Small tables with named rows and columns. After each table, cells are looked up by row and column.

Table bebige
|  | tekaga | nime | peg | zefutik | degam | gavubu | feba | palutig | tuv | karone |
|---|---|---|---|---|---|---|---|---|---|---|
| mamum | -85 | 169 | 81 | -179 | 259 | -35 | 412 | -164 | 359 | 192 |
| sefo | 295 | -59 | 151 | -236 | 59 | -45 | 812 | 236 | 823 | 566 |
| demuv | 864 | 261 | 418 | 508 | 201 | 529 | -706 | 581 | -336 | -545 |

zefutik of mamum is -179
feba of demuv is -706
degam of demuv is 201
palutig of sefo is 236
palutig of mamum is -164
tuv of sefo is 823

Table birasaf
	dubab	zele	gimesi	nel
lel	205	196	167	134
lov	177	174	218	208
pitekam	188	174	140	145
bim	60	103	158	135
gizev	169	130	149	196
kefi	148	165	122	153
feninu	195	222	152	161
dul	154	154	176	95
bimeto	152	154	168	181
diran	168	220	173	186
pamoza	122	122	115	86
simu	137	190	110	142
bik	143	178	79	211
bune	75	110	202	171

simu, zele => 190
pitekam, zele => 174
bimeto, zele => 154
lel, dubab => 205
pitekam, gimesi => 140
bune, zele => 110
dul, gimesi => 176
simu, nel => 142
pamoza, dubab => 122
lov, dubab => 177
Which row has the largest nel? bik

mek:
      vamozar  nasizi  kuz  rakezet
puf       352     276  699      198
vite      269     458  768      215
taza      222     278  836      327
nom       345     280  667      222

vamozar of nom: 345
rakezet of puf: 198
vamozar of puf: 352
vamozar of taza: 222
nasizi of puf: 276
rakezet of vite: 215
kuz of puf: 699
rakezet of taza: 327
kuz of taza: 836
kuz of nom: 667
nasizi of vite: 458
Row with the largest vamozar: puf

Table lukiv
,bikod,nisofed,dirapot,dovutak
limit,-7009,-2502,-940,944
mig,7303,-1110,-16,-2181
kurati,-940,-3236,-1400,-578
tezepo,-577,236,8694,-1340

What is the dovutak of mig in lukiv? -2181
What is the dirapot of kurati in lukiv? -1400
What is the bikod of mig in lukiv? 7303
What is the bikod of tezepo in lukiv? -577
What is the nisofed of mig in lukiv? -1110
What is the dirapot of limit in lukiv? -940
What is the nisofed of limit in lukiv? -2502
What is the dovutak of kurati in lukiv? -578
What is the dovutak of tezepo in lukiv? -1340
What is the bikod of kurati in lukiv? -940
Row with the largest dirapot: tezepo

mel =
,tid,fip,fifovup
dage,-0.388,0.657,0.698
tuv,0.649,0.449,0.163
bimes,-0.756,0.876,0.813
fal,0.556,0.569,0.810

What is the fifovup of bimes in mel?
0.813
What is the tid of bimes in mel?
-0.756
What is the tid of fal in mel?
0.556
What is the fifovup of dage in mel?
0.698
What is the fip of fal in mel?
0.569
What is the tid of dage in mel?
-0.388
What is the fip of bimes in mel?
0.876
What is the fifovup of fal in mel?
0.810
What is the fip of dage in mel?
0.657
What is the fip of tuv in mel?
0.449

negedo =
cols = gif, gude, modizum, reto, zisup
tibok: [2, 82, 181, 150, 150]
pufu: [141, 135, 154, 168, 168]
lufalaf: [150, 143, 149, 133, 133]
fuv: [195, 163, 120, 136, 136]

modizum of pufu: 154
zisup of fuv: 136
modizum of fuv: 120
reto of tibok: 150
gif of pufu: 141
gif of fuv: 195
zisup of tibok: 150
reto of lufalaf: 133
Row with the largest reto: pufu

peb =
	nalelef	tulabib	fuzaza
bup	195	250	72
bika	172	157	105
nev	205	194	96
vov	120	190	58

tulabib of vov: 190
fuzaza of bup: 72
nalelef of vov: 120
nalelef of nev: 205
fuzaza of nev: 96
tulabib of nev: 194
fuzaza of vov: 58
nalelef of bup: 195
fuzaza of bika: 105

teguze
|  | dagaga | veb |
|---|---|---|
| gipi | 464 | 485 |
| dul | 520 | 499 |
| vov | 270 | 275 |
| kigu | 542 | 607 |
| lubas | 515 | 577 |
| fofarag | 398 | 454 |
| kar | 403 | 385 |
| zafov | 608 | 699 |
| soga | 785 | 141 |
| tagop | 517 | 503 |

What is the dagaga of kar in teguze?
403
What is the dagaga of tagop in teguze?
517
What is the dagaga of dul in teguze?
520
What is the dagaga of lubas in teguze?
515
What is the veb of kar in teguze?
385
What is the veb of vov in teguze?
275
What is the veb of dul in teguze?
499
Which row has the largest veb? zafov

Table sonusa
cols = vuk, teduluz, zed, novokal
bof: [58.237, 59.226, 27.681, 55.600]
romibur: [60.989, 41.209, 43.735, 36.442]
safofat: [31.894, 28.463, 52.674, 35.332]
pov: [45.828, 42.965, 50.891, 43.125]
tazumo: [29.505, 27.454, 45.146, 62.768]
nagas: [59.541, 26.085, 51.897, 44.993]
gulukin: [33.376, 28.434, 52.184, 41.759]
ragur: [37.376, 30.141, 48.523, 59.887]
rimefe: [47.028, 28.542, 58.480, 43.456]
guzu: [46.783, 28.729, 45.206, 48.053]
par: [33.747, 52.116, 34.676, 37.518]
vol: [44.145, 37.720, 12.625, 77.589]

novokal of pov: 43.125
zed of romibur: 43.735
teduluz of nagas: 26.085
zed of par: 34.676
teduluz of romibur: 41.209
vuk of guzu: 46.783
vuk of romibur: 60.989

pidilu
|  | gep | patup | dek | simut | rek | fanogim | mivekaz | puril | nobi |
|---|---|---|---|---|---|---|---|---|---|
| pelopan | 94 | 115 | 91 | 103 | 116 | 104 | 78 | 94 | 79 |
| denudis | 89 | 155 | 58 | 97 | 97 | 80 | 75 | 138 | 202 |
| raviga | 106 | 70 | 104 | 80 | 83 | 132 | 136 | 169 | 113 |
| beroguv | 112 | 83 | 105 | 120 | 116 | 73 | 132 | 178 | 145 |
| tefasor | 101 | 158 | 106 | 119 | 111 | 106 | 67 | 48 | 127 |
| bel | 150 | 91 | 144 | 93 | 83 | 97 | 138 | 113 | 97 |
| vero | 42 | 110 | 112 | 120 | 109 | 60 | 83 | 94 | 115 |
| pofitu | 98 | 117 | 91 | 54 | 80 | 88 | 134 | 133 | 125 |
| komeri | 114 | 57 | 136 | 86 | 103 | 87 | 118 | 85 | 81 |
| voroto | 133 | 80 | 62 | 133 | 86 | 84 | 156 | 120 | 120 |

rek of pelopan = 116
simut of beroguv = 120
patup of raviga = 70
puril of bel = 113
nobi of tefasor = 127
patup of beroguv = 83
nobi of vero = 115
gep of denudis = 89
rek of komeri = 103
dek of vero = 112
puril of denudis = 138
Which row has the largest fanogim? raviga

